128 stands for zero in the data rows.
Each row of this table is followed by its label. One hidden rule gives the labels. It looks at one to three of the table's principal directions, none of them among the few with the most spread.
[ 92 129 143 141 131 123 127 169 126 146 118  95 119 135 116 147 103 130
  82 129 135  51 123 121  96 126  98 146 170 129 132 123 163  79 184 120
 141 124  92 125  74  69  97 104] RG
[130 110 112 120 126 139 141 149 142 126 116  99 165 157 153 152 117 136
  79 123 161 130 138  94 120 122  83  67 161 102 116 121 141 150 138 137
 153 128  56 142 103 110 170  97] RG
[120 136 123 125  96  94 174 119 152 126  80 162  37 111 171 161 116 144
 128  81 132 166 137  93 114 109 113 120  83 126  92 139 127 186 121 161
  83 111 147 173 137 164 148 166] Aj
[123 164 122  95 164 103 223 150 127 146  95 132 127 148  77 119 220 233
 170 153 143  87 100 175 104  44  55  38 174 126 136 117  66 208  85  57
  39  73 118 150  78 145 198 144] RG
[115 143 101  45 176 126 140 136 125 136 164  81 164 129 119 159 197 187
 146 127 200 133 120 189 131  46  76  48 149 113 175 113 115 154  95  74
 111 127  98 152  55 108 154 121] RG
[ 72 124  99  94 150 130 123 141 149  55  97 118 123 141 186 139  90  67
 105 178  84 139 234 132 112 163  56  61  89 128  97 134 139 126 138 179
 114 123  92  71 135 178 194  97] IO
[ 98  98  84 113 109 188  73 161 179  85 152 103 152 183 220 179  77  71
  70 101 144 197 223 123 136 195 128  87 123  85 130 135 144 122 136 153
 146 150  96  98  95 138 154 137] RG
[135 141 124 120 123 137 123  68 131  80 114 189  85  98 167  86 126  65
 151 174  28 233 183 135 139 195 175 185  59 124 107 152 110 139 129 191
 111 140 180  97 232 230 165 150] IO
[125 151 170 128 141 112 124  89  93 142 132 163  79  66 103  87 162 103
 137 154  62 145  95 167 125 131 177 255 119 141 148 138 137  65 182 147
 126 137 166 144 148 124  71 120] RG
[139 104 110 172 107 128 132 148 151 109 109 124 155 166 133 128  80 113
 108 135 127 103 170  76 109 161 109  75 139 127  96 129 134 147 110 137
 148 112  94  99 167 138 168 128] RG
[117 160 111  98 132 117 152  88 158 149  93 131  58 122 166 162 127 112
 147  83 152 140 101  98 132  89 120  86  92 129 116 147 146 175 120 136
  97 101 138 177 158 161 132 202] RG
[ 94 153 121 122 154 138 128 115 115 137 125 132 127 125 109 102 150  92
 155 172  88  98 136 165 135 122 120 114 127 141 148 123 130  93 137 114
 106 103 116  90 140 172 129 143] RG
[150 125 122 121 137 128 129 140 119 136 147 116 160 123  94 121 139 165
 121 130 146 119 111 135 130 121 129 131 163 124 145 120 110 124 120 119
 123 136 123 132 101  97 124 122] Aj
[161 124 117 155 122 151 128 154 150 119 151 120 228 185 102  90 100 150
 143 138 158  99 141 109 147 159 133  65 185 134 145 114 101 138  88  83
 149 110  90  91 110 106 169 126] Aj
[166 131 134  98 147 144  82  65 115 123 150 137 107  79 120 109 130 108
 170 117 107 162 101 148 146 147 174 207  72 148 149 150 141 129 119 153
 141 158 233 144 183 126  78 158] IO
[144 147 113  55 145 124 153  81 137 102 119 160  87  84 161 142 159 145
 141 112 140 221 145 134 138  93 126 131  81 115 128 146 114 190 103 167
 109 146 155 174 148 170 168 141] PN
[ 38 123 141 147 129 145 121 208 134 156 139  46 139 170 139 185 117 115
  73 129 150  32 148 157  85 115  69  71 191 108 152 111 188  51 191  72
 135 106  35 104   6  67 110  89] PN
[153 149 106  82 109 127 145  94 143 146 147 174  92 103 148 142 157 176
 161  66 184 212 123 138 157  87 165 158  99 118 161 127 109 181  89 121
 114 137 167 180 116 160 130 182] RG
[ 88 148 133  58 156 123 131 120 116 107 133 138 114 132 147 122 172 139
 177 163 120 144 148 200 122  90  97  97 105 132 150 127 122 134 144 118
 100 125 145 121 111 154 133  97] IO
[ 90 128 117 111 112 147  96 145 138 117 145 115 134 138 168 144  89 108
 105 121 137 138 177 135 140 160 118 143 120 121 143 116 154  92 160 144
 151 150 105 101  82 128 125 106] Aj
[126 139 122 164 112 136 139 138 138 145 129 121 150 158 119 115 122 133
 142 132 125 110 124 117 146 149 135  95 143 129 126 114 108 135 105  93
 116 109 112 100 129 155 155 155] PN
[167 144 125  76 193 138 101  79 119 141 154  95 145 116  77 126 204 148
 174 133 141 119  58 176 131  78 142 122 137 128 148 155 108 152 104 104
 103 134 194 171 170  95  93 162] Aj
[112 135 144 168  95  89 168 141 108 139  88 189  91  95 117 104  85 126
 115 130 115  87 138  86 127 126 119 193 116 160 111 108 144 102 148 151
 146 113 104 113 110 145 120 104] RG
[126  95 118  93 133 143 105 128 131 101 146 116 140 124 168 170 146 112
 106 104 164 184 158 141 129  97 113  94 109 106 127 135 144 140 122 156
 151 153 105 159 113 117 131  86] RG
[ 80  98 106 115  99 136 126 183 130 118 144 105 128 132 178 194  95 135
  94 100 181 135 192 129 114 115  82  77 110 110 140 106 172 122 123 123
 150 140  80 107  34 129 145  87] Aj
[ 94 101 154 148 152 127 116 161 111 138 112  63 121 136 134 182 133  92
  85 139 119  59  91 126  84 112  89 100 137 116  97 140 178 100 162 113
 142 123 110 133 101  73  93  90] PN
[108  94 113 109 117 141 133 179 138 128 125  96 145 183 169 192 157 161
  80 114 166 147 134 138 100 102  82  59 165  75 110 126 128 160 151 124
 114 132  82 155  66 103 145  86] PN
[123 120 111 143  78 102 151 143 152 126 105 133 100 143 161 160  73 150
 115  90 166 131 159  65 116 126 106  79 112 124  97 121 145 165 123 154
 132 124  94 137 135 146 159 131] Aj
[168  99 101 153 124 198   6  80 162 126 188  76 155 175 158 145 107  37
 136 105 108 191 117 123 153 215 233 127 104  98 128 168 136 115 117 141
 155 166 200 114 255 137  74 213] IO
[146 112 147 139 140  99 130 154 118 151 153  74 176 141  90 145 148 178
 129 102 203  70  73 124 125  69 106  78 169 138 134 112 127 128 104  74
 155 127  92 162  88  43 108  97] IO
[101 114 157 188 125 110 128 177 120 157 109  87 116 158  84 154 128 134
 109 131 119   9  92 124  75 111 103 114 175 133 100 134 153  93 164  97
 111 101 117 128 109  65  79 112] Aj
[142 112 134 255  95 143 113 148 141 127  87 141 145 160  96  78  31  57
  99 154  50  42 141  47 128 241 157 162 144 159  79 130 128  87 132 146
 145 104 131  50 202 141 124 162] RG
[150 139 142  90 197 124 107  87 109 145 143  90 130  99  68 150 202 133
 174 117 160  76  48 165 128  38 128 108 119 145 132 157 128 143  92  98
 113 130 184 181 156  82  78 143] PN
[117 109 114 132 151 132 121 148 140 108 120  85 128 119 140 170 121  98
  73 118 134 123 145 110 120 128 100  96 126 116 102 137 131 125 110 142
 124 135 101 131 111 107 144 131] PN
[121 134 119 115 113 101 179 122 138 126  85 155  38 104 153 165 146 156
 127 104 119 168 135 114 101 100 110 119  86 115  95 142 117 194 113 151
  73 118 162 164 147 176 155 164] Aj
[168 138 113  98 127 137 110  76 151 115 156 122 116 111 158 137 129 124
 150 103 135 220 123 118 145 150 180 132  91 109 133 151 121 168  96 141
 128 150 174 153 184 151 143 182] Aj
[144 113 128 147  76 105 160 156 134 129 124 154 141 147 148 131  98 178
 127  97 174 151 135  87 138 123 122  94 134 126 116 104 113 164 110 129
 139 128  93 138  97 130 156 103] Aj
[159 156 155  59 167  91 148  38  87 120 124 185  55  20 127 105 212 132
 185 127  96 226  71 177 157  68 161 222  42 147 134 145 103 157 106 163
  98 150 220 196 167 165 102 135] Aj
[177  99  87 127 120 185  38  68 152 113 162 122 149 148 155 146  97  53
 149 106 124 188 139  99 146 180 202 121  82 109 118 169 153 148 103 174
 162 158 195 121 255 163  98 185] PN
[ 85 153 136 116 139 134  77 103 143 118 135  90 104 106 162 141  73  46
  82 134 102 118 154 107 132 173 143 188 117 127 124 144 184  45 201 177
 168 156  96 117 143 109 101 123] PN
[135 153 169 143 109  92 162  88 116 134 106 171  56  64 141 108 133 123
 133 113  89 179 102 111 141 132 167 221  85 140 112 133 125 126 141 155
 122 136 154 164 148 151 124 135] Aj
[173 126 109 131 101 128 181 122 139 141 109 169 114 144 140 125 146 188
 162  99 150 183 103 107 140 118 137  85 112 118 121 122  81 229  64 106
  93 110 166 151 147 179 173 181] IO
[129 160 141 120 138 114 142 130 140 152 155  85 149 161 118 112 157 176
 158 132 153 129  86 151 142 120 140  84 162 123 152 113  91 139 116  58
 114 121 114 135 124 112 147 158] IO
[163 133 132 106 137 110 199 121 115 144  98 145 135 118 119 124 179 200
 147 113 166 149  70 117 150  66  91  78 126 129 116 112  82 217  74 104
 105 116 124 177 103 142 178 122] RG
[128 107  93  40 118 135 152 124 120 117 144 150 125 108 182 182 171 182
 143  93 202 221 158 158 132  53  83  69  87  97 154 116 142 201  96 141
 128 144 119 171  60 162 165  87] RG
[149 150  85  72 129 168 153  87 159 117 126 171 117 137 168 128 170 148
 166 114 128 236 157 151 153 128 139  98  98  99 147 140  92 217  80 128
  82 119 168 144 143 216 196 190] PN
[171 145 150 129 126 142 108  49 114 111 148 201 108  57 125  73 143  85
 163 126  78 222 131 141 175 161 220 255  67 145 144 145 115 115 107 162
 156 158 202 137 194 175 113 145] RG
[ 70 114 144 134 132 143 116 193 100 172 141  83 155 159 105 164 152 152
  98 136 155  24 110 175  92  89  74 129 190 116 157 107 180  66 193  77
 145 117  81 119   9  59  77  60] RG
[125 119 142 145 115 139 101 118 123 137 111 164  63 120 133 132 126  94
 117 119  80 135 116 135 104 150 171 217 117 124 117 155 143 103 182 168
 113 134 192 145 170 125  55 150] RG
[105 161 146  92 167 113 144 129 112 148 146  95 112  94 108 131 182 159
 129 133 136 124  91 182 136  90 119 151 143 129 162 117 111 104 134  87
 103 133 126 149  68 100 118 134] Aj
[ 54 115 143 110 171 122 135 179 120  68 100  89 166 159 153 144 123  79
  99 202 101  66 190 150  94 115  31  26 137 131  94 126 148  95 157 134
 133 113  43  76  82 118 176  23] Aj
[ 95 145 120  90 137 168 108  97 117 101 117 168 111 116 167 102 121  71
 139 180  54 172 178 162 141 180 132 182  83 124 138 135 143 109 168 173
 129 142 161  80 147 202 140 112] PN
[107 146  94 105 124 139 134 161 140 130 138 125 185 181 120 108  96 163
 155 152 162  77 165 136 134 134  87  58 165 137 162 100 125 129 125  93
 127 105  89  72  80 140 161 124] Aj
[134 127 106 145 109 128 168 146 145 141 112 146  91 138 120 160 151 173
 141  89 158 137 135 120 124  96 125  84 114 120 115 127  92 198  62  98
  79 111 155 141 130 170 159 187] RG
[105 123 153 165 192 158  79 174 126 122 144   5 219 157  78 113 105  88
  56 183  98   6 109 136 125 188  87 124 208 136 128 120 133  36 165  91
 166 143  75  76  88  21 120  89] IO
[ 93 131 122 136 106 151  94 137 136 149 147 105  79 122 166 144  97  92
  95 125  80 154 143 149 107 199 160 194 131 104 160 132 169  65 197 139
 116 134 146 108 104 127  83 170] IO
[131 140 145  90 141 108 148 111 107 157 132 125 122  91 124 138 170 157
 116 113 158 137  78 141 127  71 113 163 146 119 149 123 151 118 161 128
 142 131  98 188  73  88 108  94] PN
[122 148 106 103 142 168 119 108 131 136 142 137 141 130 128 122 140 109
 150 146 114 141 140 153 136 139 144 127 128 116 160 136 138 126 124 115
 119 119 142 104 125 168 138 159] PN
[129 163 119  93 152 135 115 105 146 164 148  87  84  93 121 154 136 141
 115  77 163 135  84 135 146 113 155 166 135 125 166 136 129 117 130 113
 110 144 155 174 107  93  90 210] PN
[ 76 143 131  91 141 141 111 122 124 115 112 129  74 129 174 138 124  87
 136 157  75 141 146 167 114 154 116 145  91 124 129 139 149 108 180 150
 101 129 165 105 130 161 108 131] Aj
[118 131 146 204 129 132 139 154 106 150 113 141 165 165  57  75 134 108
 146 188  79  30 114 131 118 138 137 108 179 151 121 118 111  84 134  92
 120  89  98  69 165 144 120 119] PN
Which label does each new row get?
[121 121 108 116 116 141 126 114 147 108 125 128 106 109 172 169 111  98
 110 102 139 179 171 103 132 131 128 108  84 110 111 141 150 152 105 159
 136 140 119 135 135 166 161 138] PN
[ 88 132 158 167 131 107 115 121 117 121  97 110  76  98 138 129  92  58
 106 152  59  84 129 110 113 166 121 176  91 149  89 137 165  73 170 159
 132 127 134 103 156 131 103 118] Aj
[172 138 123  93 169 125 132 137 119 101 155 112 234 131  89  83 127 177
 124 161 168 120 118 124 167 132 112 117 171 139 145 106  75 137  88 107
 163 153  99 107  92  83 173  86] Aj
[162 103 102 108 100 127 132 132 126 143 165 143 165 125 121 157 138 190
 155  71 231 149 137 122 138  63 124  88 122 125 159 111 142 175  69 103
 164 136 118 158  90 119 134 113] RG
[136 117  85  70 140 147 115 128 135 139 146 109 175 170 132 172 154 162
 155 109 211 115 122 137 123  59  90  26 142 107 143 131 146 180 105 111
 134 122 111 150 111 124 135 118] PN
[119 130 127 119 117 108 115  92 131 108 106 163  62  96 151 140 100  88
 152 114 111 140 150 108 120 122 139 152  58 148 101 150 156 135 132 181
 125 132 175 136 190 163 104 141] Aj
[139 117  85  81 127 172  91 119 140 103 141 143 177 176 157 114 120 129
 153 150 123 167 168 151 142 166 117  96 125 111 142 129 118 158 132 152
 124 137 153  95 140 163 148 122] Aj
[152 128 108 100 130 167 130  72 134  82  92 211  85 103 173  97 141  87
 133 154  42 242 180 136 142 186 152 205  60 115 108 155 102 183 122 202
 107 145 212 120 207 228 168 151] RG
[176 112  96 125 131 157 104 110 141 148 158 110 168 140 122 150 138 131
 136  88 178 150  96 112 147 116 156  94 136 111 143 137 129 161  78 108
 141 128 141 152 140 118 120 175] PN
[115 118 141 183 104 143  90 156 138 130 143 112 162 157 110  97  65  99
 113 136 110  66 157 116 124 188 142 151 167 148 143 118 153  55 168 126
 162 125 101  83 122  88  99 112] IO
[149 114 149 169 104 102 166 156 141 106  99 166 143 151 129 105 120 155
 105 117 135 135 141  94 132 131 120 132 152 135  90 119  85 154 115 133
 132 119  96 144 120 109 162  95] IO
[108 117 115  68 163 149  82 144 140 144 161  57 154 166 128 181 166 142
 119 106 184  92 103 178  99  72  93  65 181 103 162 143 162 108 174 112
 117 128 108 175  74  43  74 113] Aj
[118 123 169 246 101 107  93 135 103 181 127 107 119 134  58  97  85  76
 141 141  82   0  72  97 116 159 176 173 149 170 110 124 164  32 166 109
 149 106 130  89 190  98  38 142] Aj
[ 79 116 100 128  89 111 210 208 149 135  74 154 116 205 157 158 154 207
 116 120 164 105 175 137  95  75  23   2 170 107 110  96  98 199 128 101
  61  72  52 132  41 164 200 102] RG
[132 152 147 154 104  88 175 111 118 174 107 154  74  91 112 140 135 153
 144  87 154 107  73  93 131  79 144 157 113 142 117 123 141 143 115 110
 123 108 127 170 119 136 113 156] PN
[157  84 160 217 119 148  75 182 121 142 160  61 205 153  68 112  63 115
  69 131 128  26 104  92 105 194 153 166 209 138 135 123 159  43 162 108
 197 145 102  98 112   4  69  93] IO
[100 141 133  96 116 143 113 132 133 122 149 110 143 141 169 134 117 129
 109 140 126 166 152 143 134 156 128 140 142 101 145 120 145 101 182 141
 145 152  91 120  85 125 142  88] Aj
[155 148 118  91 147 143 129 101 130 156 144 111 127 105 125 146 138 150
 130  98 171 143  78 118 143 108 147 146 128 118 155 134 137 153 110 107
 143 141 154 162 115 110 118 170] PN
[149 123 140 146 113  57 240 139 119 118  50 190 118 135 114 123 165 196
 152 124 168 111 109  73 125  27  56  29 114 148  53 112  76 240  60 126
 102  87  77 171 144 170 213  81] RG
[124  91 145 158 146 150  62 155 111 117 154  82 180 125 110 145 106  82
  67 131 132  78 129 124 131 152 131 181 149 129 116 129 155  55 153 142
 190 168 111 111 101  51  76  67] PN
[135 117 119 174  98 144 133 151 131 115 113 154 185 153 122  85  61 115
 110 153 112  95 172  80 143 188 116 130 148 143 120 106 131 113 129 142
 168 122  84  68 123 146 167  96] RG
[114 132 155 158 121  92 144 168 117 176 110 111 129 165  85 136 122 166
 133 112 181   8  60 106 106  68 106  97 182 151 120 115 140 110 157  84
 136 101  95 149 103  59  73 112] IO
[118  94  92 106 127 153 110 137 155  81 133 107 135 129 185 177 100  91
  88 117 137 182 209 114 109 149  97  77  98 101 118 142 160 148 109 164
 144 140 105 118 121 145 173 118] RG
[133 116 102 107 140 148 127 140 152 115 130 113 141 167 135 159 154 148
 150 112 155 132 143 147 114 103 103  41 130 114 125 142 113 185  87 106
  91 112 149 138 126 134 151 152] Aj
[ 97 138 118  78 121 104 145 111 122 122 113 176  55  87 159 152 152 134
 142 101 143 171 158 154 127  70 109 151  77 134 134 128 139 141 136 163
 103 129 141 162 109 167 117 124] RG
[162 165 156 174 115 105 170 102 137 138 108 149 103 111 102  77 110 136
 130 143  86 144  98  77 139 169 186 168 141 137 109 133  88 137 120 127
 121 124 130 128 204 152 160 176] Aj
[ 96 127 120 169  91 138 103 132 140 117 112 145  76 113 167 121  44  59
  92 136  55 136 183  99 119 229 153 207  98 132 118 132 166  70 178 180
 131 131 145  74 143 162 109 158] Aj
[ 82 113 109 125 117 154 118 162 140  71 114 135 151 157 175 120  85  88
  89 183  72 148 237 135 116 199  85 108 125 113 112 121 134 104 162 173
 130 135  84  55 108 171 187  73] Aj
[123 131 105 138 110 147 118 117 143 102 119 162 114 117 157 114  71  85
 129 130 101 153 189 104 146 186 143 155  82 141 126 129 136 127 109 157
 140 132 150  81 152 184 151 157] RG
[169 121 117 124 151 133  93  71 126 120 126 139 131 130 103 111 152  95
 162 142 109 135 108 122 131 118 158 127 102 135 104 158 118 153 109 158
 134 136 179 141 255 152 109 153] RG
